128 stands for zero in the data rows.
Here are some numbered points:
[102 178 136  92 130 138 143 107 144 180 124 139 133 101 160 161  97 109 117 155 115  94 144 140  94  99 137 155 115 107 111 109  96 152 139 114 138 138 133 142 131 135 139  92 119 112 177 170  73 121 129 164 119 119 134 140 123 169 142 123 110 132 128 124 101 130 127 141 117 151 125 125 112 126 123 131  87 138 158 157 140 142 152 133  81  92 121 142 135 134 147 167] 0
[113 144 182  34  62 127 130  79 152 201 148 164 107  88 224 188  26  73 100 190 104  42 107 147  96  91  96 193 182  94 105  50  65 200 168  92  47 174  62 116 124  90  96  32  97  67 255 196   0 115  76 243  58 131 144 152 178 255 104  82  91 131 202 106  96 131  96 210 136 255 128 157 138 176  87 146  17 138 165 139 137 155 172 170  30  39 187 140 101 120 188 214] 1
[102 202 161  30  86 151 176  80 133 220 157 168 130  73 238 187   0  60  89 175 130  39 100 185  56  44  69 214 168  95  71  94  54 225 197  59  91 146  76 126 130 107 152  47  84  98 255 209  11 113 113 217  83 124 146 155 184 255 123  50 106 127 180 101  49 130 125 184 142 181  90 111 125 156  67 134  16 160 190 170 154 155 168 144  38  62 177 143  98 103 206 215] 2
[118  99 150 131 165 162 150 119 142 163 124  95 102  95  90 125 145 128  91 161 102 144 168 146  74 178 109 187 112  90 117  92 107 187 140 123 104  93 154 142 163 117 130  97 135  75 165 145  51 126  83 135 100  98 108 151 121 149 155 146 133 118 164 108  96 169 126 142 168 207 140 135 137 137 157  95  77 122 123 169 178 113 156 146  69 119 119 116 107 161 147 149] 3
[120  97 134 151 163 101 100 113 150 153 147  94 131 133  98 110 152 151 142 155 118 102 159 132 122 212 149 145 119 142 128 120 129 141 142 142  85 134 155 105 152 157 102 110 129  87 173 119  93 121 116 147  97 108 105  95 137  78 128 145 152 141 175 133 133 149 115 120 150 201 130 140 137 124 170 123 124 161 107 124 134  92 144 167 140 108 120 117 106 153 121 126] 4
[140 129 101 184 113 116 111 163 114  89 110 132 127 180 126 116 146 140 138 107 150 148  94 105 187 125 128  77 110 160 170 143 158  73  96 142 126 130 145 144  92 136 113 169 131 157  84 118 199 138 149 114 144 145 139  97 123  55 117 140 116 152  93 138 172 110 122 114 107  56 133 138 135 107 131 147 169 129 102 103  80 127 111 119 199 147 123 107 151 128  95  79] 5
[129  75 126 179 212 140 162 120 122 111 108  89 125 122  60 104 205 181 157 102 122 178 203 127  99 197 141 116 106 115 119 162 134 118 105 144 171  98 173 121 133 151 138 151 179 120  90  78 191 120 155  52 152 123 122 135  84  48 170 153 166  91 148 140  95 136 158  93 147 123 127 151 126 117 154  87 183 143 138 149 179 110 123  84 140 160  79 138 123 175 120 102] 6
[128 177  84 137  94  98 139 171 119  70  85 106 108 184 135 145 123 168 146  77 177 161  94 133 173  57 136  53 114 164 164 148 206  19 109 171 197 137 153 139  60 174  88 166 129 203  41 139 243 147 148  45 189 139 167 131 128   4 126 192 126 102  71 164 147  76 132  82  27   0 128 111 113 129 120 171 152  97 100  83  60 174  89 129 194 204  86 116 163  99 116  70] 7
[160 172  77 171  74  93 116 202 106  77 135 117 121 206 141 116 128 127 142  74 186 155  37  78 205  70 129  30 135 203 182 120 233  18  97 162 158 166 132 133  79 133 112 186 151 180  76 108 218 155 129 102 187 157 149 120 160  44 102 175  96 143  58 162 206  49 112 114  57   0 105 124 115 109  98 154 137  98  80  51  48 169  71 137 199 171 141 141 165  75  80  56] 8
[116 100 144  93 160 147 142  85 146 160 128 104 102  83 101 126 153 139 113 177  97 111 184 137  86 152 125 185  99 116 135 101  74 164 157 124 107 123 149 114 157 148 127  69 115  81 177 141  45 109 127 161  92 110 104 151 113 131 156 122 136 135 180 107  81 179 115 117 153 226 140 109 125 119 141 103 113 122 111 168 154  97 170 149  66  97  69 107  98 155 142 190] 9
[110  28 120 153 208  95 165 135 137 134 155 106 116 110  18  51 179 170 102 142 131 152 196 148 138 243 163 136 121  78 110 117 116 186 129 145 153  77 163 116 214 157 141 111 101 106 111 131  79  85 129  92 135 110  84 113  81  44 196 138 182 137 101 132 128 207 115  89 166 192 150 125 127  85 192  76 182 147  82 194 188  45 146 109 173 135  80 100 100 151 124 137] 10
[113 165 119  74 183 130 197 104 120 222 152  81 116  84 128 135 112 115 111 129 165 101 170 183  68 119 136 210 119 134  93 115  94 122 150 126 152 141 152 115 124 210 127  72 138 121 212 151  75 124 106 150 112 103 137 159 157 111 171 142 165 105 189 112  74 131 141 122  78 153  80 122 117 104 130 115  40 178 121 185 175 147 184 132  56 128  98 146 108 138 162 153] 11
[151 143 133 115  98  98 125 165 128  62 122 152 134 140 163 129 106 125 126  97 108 172  77  90 176  73 112  97 166 115 145 129 152 100 112 137 139 136  64 141 118  59 134 160 113 164  85 107 163 167 116 107 145 121 153 155 133 203 117 134 135  82  82 136 162  81 138 133 108  24 141 140 111 161  96 146 138 104 161  77  80 174  73 108 142 165 171 145 151 111 127  72] 12
[135 127  88 172 128 163 106 184  98  53  85 126 129 175 100 120 174 137 145  69 141 193  62  83 174 129 130  55  95 163 162 161 223  53  78 141 180 110 144 143 102 129 121 208 154 178   0  84 255 166 173  70 201 141 134 104  70  34  99 155 113 137  36 138 158 100 146 119 116   0 121 125 114 111 122 135 192  90  90  84  93 145  68 105 217 206 125 139 186 117  64  51] 13
[108 223 134  62  63 138 132 113 132 138 100 154 108 132 208 205  51  94 112 134 134  84  79 140 127  24 102 134 155 136 121 105 118 112 146 100 132 177 105 131  76 149 107  93 110 139 181 165 101 141  89 168 119 132 164 138 175 196  94 119  93 142 121 146  92  97 108 172  87  93 114 124 125 146  82 171  58 111 181 100  91 176 133 154  79 141 134 146 151 101 166 157] 14
[122 132 125  64 127 130 129  84 149 218 161 122 108  94 137 134  75 113 118 186 111  78 169 185 100 160 120 195 154 101 107  67  65 180 157 103  80 145 119 110 155 165 116  45  98  58 242 167   1  86 102 217  91 109 137 138 163 135 130 108 134 137 215 111  75 166  89 135 132 247 122 132 134 132 133 124  67 175 129 187 164 108 181 156  50  47 138 112  56 135 163 194] 15
[114 146 138 137 154 141 145 126 116 124  96 147 129 131 114 131 129 142 135 109 126 132 136 143 128 131 123 119 124 116  92 140 130 131 121 111 147 136 156 137 137 130 125 149 134 142 129  98 169 126 152 104 141 126 117 108 112 131 148 112 145 115 117 143 101 118 138 126 135 100 124 126 135 124 148 115 161 147 144 159 141 137 121 113 138 158 109 137 154 126 149 112] 16
[138  83 119 201 150 112  97 138 123  66 126 138 135 152  56  86 197 165 141 119 121 164 137  95 176 177 149  84 102 132 168 154 160 110  97 170 163 119 153 119 147 132 113 170 121 164  36  91 202 129 156  82 150 125 112 115  98  37 132 162 145 130  84 125 178 136 124  92 143  95 155 132 150 103 138 125 217 104  74 114 111 112 105  97 198 160 108 106 146 139  92  86] 17
[122 219 119  93  27  84  91 160 127  92 111 187 126 193 224 190  26 103 139 100 148 119  23 112 203  30 119  55 175 164 129 141 139  79 117 112 140 176  68 143  84 117 117 160 117 168 125 128 179 144 135 144 135 162 168 122 177 193  64 109  90 123  72 167 169  41 118 163  58   0 123 102 130 151  64 165 127 132 178  55  53 191  75 159 153 140 185 136 157  55 136 139] 18
[136  61 132 162 164 120 103 112 131 115 153 114 129 111  76  80 195 153 128 147 109 158 155 123 124 211 138 127 123 138 145 137 145 155 118 162 128 101 137 102 157 150 114 115 107 138  98 111 107 116 138 124 131 131 110 118 117  61 138 143 145 122 133 101 169 177 102 107 164 170 137 138 132 109 165 120 169 110  83 146 116  67 166 120 139 108 100 106 108 149 102 104] 19
[123 115 110 156 162 136 117 120 107 141 138 109 112 120  69 104 177 166 115 128 155 143 155 135 120 185 136 144 111 141 144 124 163 131 120 159 150 119 168 119 140 195 121 108 139 127  99 124 130  98 141 126 139 126 116 129 113   7 150 169 160 134 135 137 111 159 114 105 110 134 103 129 116 124 144 116 143 138  84 157 141  87 158 119 145 148  62  95 110 146 113 108] 20
[138  83 122 158 169 148 110 121 135 113 127 113 137 120  71 107 201 144 155 133 124 158 183 119 124 178 140 144 109 128 148 156 121 140 115 135 138  99 141 127 152 115 140 140 140 120  83 118 138 138 133 108 106 120 116 118 109  70 134 146 140 152 147 132 146 140 134 114 135 156 155 151 141 117 147 112 153 109 112 150 131 106 110 112 148 125 102 113 132 158 109 100] 21
[131 171 106 113 111 161  90 143  97 109  98 154 131 129 151 148 128 122 114  93 141  98  66 136 110  82 120 110 140 133 130 152 171 118 113  94 147 118 135 121  95 116 128 149 142 152  91 115 179 165 150 129 143 158 140 103 127 133 116 135 139 158 103 130 134  99 123 130 104  75 110 114 138 117 121 176 146 109 133 114  95 155 123 121 145 147 126 155 159 102 127 103] 22
New points follow, each followed by the numbers of its three nearest points above, smallest number first.
[154 107 129 184 113 120 113 150 103  47 108 180 147 148 122 121 150 121 149 100 113 173 102  66 179 131 123  68 113 130 146 165 129 120 103 120 121  95  92 128 127  28 153 220 134 145  50  78 203 158 143  89 128 142 116 116 103 187  94  99 109 123  91 139 189  97 153 144 184  76 144 130 138 140 114 129 197 107 141  96 100 118  57  90 178 143 172 126 147 130  92  99] 5 12 17
[141 156 115 128 116 121 140 131 111 132 128 144 164 150 152 151 140 127 103 107 135 170 105 121 135 130 120 114 145 128 135 143 150 104 128 141 145 141 122 111  97 144 104 155 117 185 100 117 181 142 116 131 126 140 134 134 161  94 117 141 129 101 136 135 132 110 133 159  92  60 117 118 139 103 100 146 127 138 106 116  86 156 137 103 123 156 135 115 136 118 112  89] 5 16 22
[158 146  88 211 114 135  84 180 105  70 109 157 139 167 109 129 158 139 144  57 138 194  74  92 173 111 132  48 113 167 147 173 189  62  72 123 191 125 145 161  88 128 156 209 151 189  23 104 255 137 165  78 194 159 138 115 116  60 101 171 121 124  45 156 166 103 147 107 110   0 129 125 121 134 117 152 209 108 111  90  78 140  80  96 200 194 108 148 174 124  77  66] 5 7 13
[129  98 130 149 139 121 154 140 138 107 121  84 139 115 101 102 154 134 130 110 129 149 132 137 139 107 138 127 113 111 103 141 136 121 120 145 153 117 138 127 145 105 160 144 134 143 104 125 147 137 135  87 154  96 120 153 112 106 148 140 167 111 104 129 119 109 147  94 144  99 143 135 126 106 137  88 141 119 138 140 145 139 101  97 138 138 135 135 122 100 127 119] 6 16 21
[132 124  99 184 123  95 140 186 125  46  97 118 142 193 106 120 146 131 153  73 149 189 108 114 177  94 137  51 107 142 148 162 189  42  98 140 182 126 159 146 102 102 158 231 159 169  10  99 238 139 155  17 217 125 138 123  88  68 125 149 123 108  52 173 169  77 162 103 109   0 155 109 110 150 116  95 167  94 109 107 102 162  38 108 202 202 161 154 155  93 103  62] 5 7 13
[134 134 146  75 108 130 138 129 132 155 141 124 135  91 162 149 111 117 131 125 112 117 150 144 101  99 128 143 151 130 117 121  71 135 142 105 102 135  97 145 126 114 140 107 121 109 172 150  78 130 116 163 127 119 124 140 131 210 114  89 125 129 167 100 119 149 133 134 131 163 122 117 120 147 121 137 102 134 160 118 141 135 143 142  69 111 157 146 129 125 147 165] 0 3 9
[112 165 129  97 120 126 113 140 111  93  73 136 130 132 135 157 109 108 132 116 115 138 101 120 117  88 131 102 111 128 132 155 149  92 112  90 150 145 124 144  89 115 132 167 161 152  96 123 198 163 135  91 147 149 154 109 104 158 116 139 104 126  94 122 131 115 158 139 140  68 130  98 130 149 129 111 166 115 152  87 108 169  98 123 123 144 153 140 165 139 115 124] 12 16 22
[132 129 147  65  99 109 165 108 152 200 162 128 144 110 153 144  80  99 100 140 130 110 154 179  85 122 112 177 159 103  84 115  71 164 159 121 114 135 113 118 155 110 139 115 114  79 213 148  44 118 111 169  99 102 130 138 146 214 157 108 138 131 192  99  95 116 132 132 130 158 112  99 112 135 136 108  69 174 143 158 182 152 145 156  56  91 168 150  83 113 176 170] 0 11 15
[114 100 140 136 138  81 135 131 148 147 140 102 133 147  94 121 147 148 143 157 137 110 160 132 144 193 155 152 129 143 123 134 127 141 144 173 114 143 149 112 145 169 100 102 116 112 148 120  94 109 123 124  97 106 119 109 148  55 157 141 140 148 180 109 130 153 111 106 113 174 135 132 136 128 176 101 132 140  94 144 127 106 155 161 127 111 123 103 104 130 142 136] 4 19 20
[124 142 140 106 103 160 130 123 146 131 132 166 142 119 176 135  67  75 132 155 112  78 152 144  92  83 113 146 135 137  83 121  71 143 145  87  90 121 103 146 135  63 139  96 104 101 153 136 103 121 153 178 111 129 120 135 117 255 105  76  88 120 137 130  99 119 159 161 145 166 109 105 128 134 118 141  81 138 155 133 159 131 153 123 114 106 184 132 123  97 166 189] 0 14 16
[120 152  74 188 163 122 121 174  96  55  93 116 125 157  76 121 171 149 142  72 159 170 101 102 170 114 142  56  95 145 164 165 211  79  65 143 214 127 160 146 116 138 155 196 166 179  18 108 248 158 162  56 202 131 146 103  82  36 146 168 134 128  39 154 155 117 141  91 104   9 128 121 132 129 121 133 193  95 109 125 100 125  73  80 216 211  80 133 185 136  89  67] 5 13 17
[119 133 111 109 105  99 115 128 150 156 157 104 128 146 131 139 131 134 130 127 136 130 126 153 145 147 141 119 140 138 134 128 133 100 147 143 115 163 150 130 103 167 117 122 148 118 138 132 129 106 127 135 120 130 122 118 143  62 106 145 133 124 136 154 143 131 104 141 114 149 131 125 114 120 149 103 111 150 127 118 115 131 132 149 124 117 128 115  93 111 119 131] 4 16 20
[146 151  82 193 139 108 123 191 117  50  82 114 138 187  90 123 170 164 156  57 162 192  88 113 179  96 128  48 109 142 170 187 198  55  87 171 189 121 137 148  94 112 135 215 163 208  13 100 255 156 169  32 192 134 140 120  99  30 138 163 121 123  45 135 157  84 148  74  95   0 147 118 108 123 113 126 194  82  90  92  98 167  57 104 210 233 111 151 179 111  83  61] 5 7 13
